One turning vector, and how many ticks it has turned
The counts run from 0 to 1014.
87 86 91 103 103 65 108 98 82 116 119 121 127 119 130 102 81 92 86 122
 89 87 96 92 85 138 103 77 108 99 58 104 93 105 -> 16
80 80 103 88 99 86 112 86 101 89 111 151 108 114 104 73 70 115 81 104
 116 76 102 125 78 119 89 121 108 89 71 98 96 79 -> 730
75 83 105 104 91 87 97 88 93 126 119 124 127 98 96 69 83 117 115 92 111
 99 80 106 70 128 102 118 103 84 100 81 107 54 -> 510
87 68 97 90 119 110 103 111 98 118 100 150 126 107 107 75 76 110 94 85
 113 86 105 122 66 104 92 116 111 76 99 102 121 73 -> 590
118 60 92 79 106 112 106 108 99 81 102 120 99 85 102 88 85 95 87 93 130
 78 101 122 98 148 97 131 93 105 67 114 91 87 -> 406
95 82 76 121 125 105 88 128 80 123 91 133 140 121 94 112 100 106 110 106
 121 94 103 94 86 127 93 88 113 58 97 112 105 83 -> 921
98 75 102 112 92 75 96 127 69 124 92 101 136 83 95 84 98 130 96 104 116
 85 99 106 68 130 117 123 95 89 98 103 101 69 -> 593
86 106 89 121 96 88 92 116 89 96 87 123 123 129 86 97 119 91 117 118 129
 76 94 99 101 140 96 77 101 71 78 101 79 61 -> 780
96 59 97 117 114 112 96 115 87 92 78 120 97 101 121 82 115 94 104 74 107
 98 105 127 86 111 125 86 99 84 90 141 67 102 -> 530
101 74 91 75 107 90 109 103 105 82 97 139 107 102 107 80 76 115 85 112
 126 78 110 135 77 120 89 128 98 91 62 98 90 80 -> 731
96 69 82 117 126 111 94 117 95 94 84 137 103 117 117 96 106 90 103 88
 113 92 111 126 88 105 116 73 103 71 82 141 69 105 -> 529
111 66 93 82 101 83 106 119 93 87 100 110 107 87 111 83 82 124 84 120
 129 85 110 128 81 132 100 137 87 94 66 106 85 83 -> 732
89 70 74 106 118 96 103 93 97 106 116 135 123 128 121 93 73 99 96 104 98
 96 120 103 81 127 96 88 112 58 84 129 83 100 -> 191
100 85 123 96 100 98 95 112 76 117 93 102 117 99 90 80 111 91 102 88 105
 74 87 111 107 162 112 108 102 112 94 86 109 59 -> 627
111 78 77 107 107 93 101 137 95 105 75 108 122 104 106 91 109 114 111
 113 136 82 115 122 82 117 113 109 89 72 78 125 64 76 -> 524
100 50 93 109 119 117 106 118 88 109 109 91 115 101 140 86 95 99 114 101
 88 119 103 116 84 136 101 97 99 66 86 124 92 104 -> 912
76 78 128 118 94 112 100 108 75 100 93 124 106 109 101 66 130 80 104 78
 101 79 81 113 106 143 107 83 104 92 93 97 110 67 -> 706
85 86 91 115 130 95 84 79 95 83 103 138 105 135 99 103 89 94 97 96 119
 100 103 120 110 128 99 79 111 74 87 122 63 105 -> 865
112 66 100 101 120 107 88 130 86 123 87 84 123 98 94 93 109 106 123 97
 116 94 104 122 105 152 110 116 92 79 105 102 95 62 -> 373
90 75 85 105 86 96 110 109 91 98 114 135 127 104 90 81 84 99 86 94 121
 77 105 84 75 144 90 119 107 75 83 113 116 73 -> 662
99 83 90 110 87 81 91 83 96 107 106 105 110 99 81 86 95 85 109 80 121 79
 88 96 111 166 127 102 98 106 89 115 71 67 -> 616
99 85 89 91 119 117 97 111 114 119 97 131 118 119 86 83 92 88 122 87 120
 84 93 113 102 141 93 109 104 74 106 99 107 48 -> 371
68 75 127 128 96 79 91 82 67 82 88 125 92 101 105 75 111 118 92 90 110
 95 85 138 92 112 116 88 99 98 83 100 72 97 -> 391
91 77 117 116 87 97 93 108 73 94 99 119 116 77 86 87 117 94 110 93 122
 91 61 94 102 156 99 101 91 125 78 78 114 78 -> 964
96 76 103 94 124 104 82 100 97 82 90 133 104 92 83 91 91 126 109 106 146
 101 82 139 93 119 84 131 96 98 86 78 92 79 -> 720
101 66 106 104 121 76 87 96 78 102 94 94 107 108 119 98 90 98 90 107 91
 92 110 135 113 149 127 89 100 106 78 127 56 111 -> 946
103 85 106 96 106 68 80 94 90 116 98 83 109 98 96 92 98 108 113 112 115
 89 84 129 111 153 123 113 87 115 83 92 61 70 -> 222
95 44 94 118 119 115 96 96 87 79 118 111 99 89 134 95 102 100 118 100
 100 132 80 117 93 137 97 93 98 83 74 112 87 116 -> 575
92 80 88 97 97 106 100 95 100 127 118 123 128 104 94 81 86 93 120 83 113
 92 81 91 87 154 99 111 104 85 100 94 114 52 -> 836
107 93 80 92 131 77 88 91 101 104 92 120 115 130 95 107 77 98 91 118 118
 79 109 126 117 133 106 101 105 94 77 113 56 85 -> 944
94 47 88 110 98 118 106 127 94 94 89 126 103 89 124 75 106 98 106 77 115
 101 99 118 71 106 114 101 96 80 80 133 94 95 -> 996
108 62 83 117 117 108 81 118 91 119 104 93 122 79 100 96 101 112 139 99
 129 122 76 110 92 139 104 116 88 85 101 101 89 72 -> 36
73 64 107 114 90 87 103 80 90 104 127 112 105 92 137 68 91 103 113 99 91
 121 72 118 77 131 111 90 98 99 75 94 84 94 -> 902
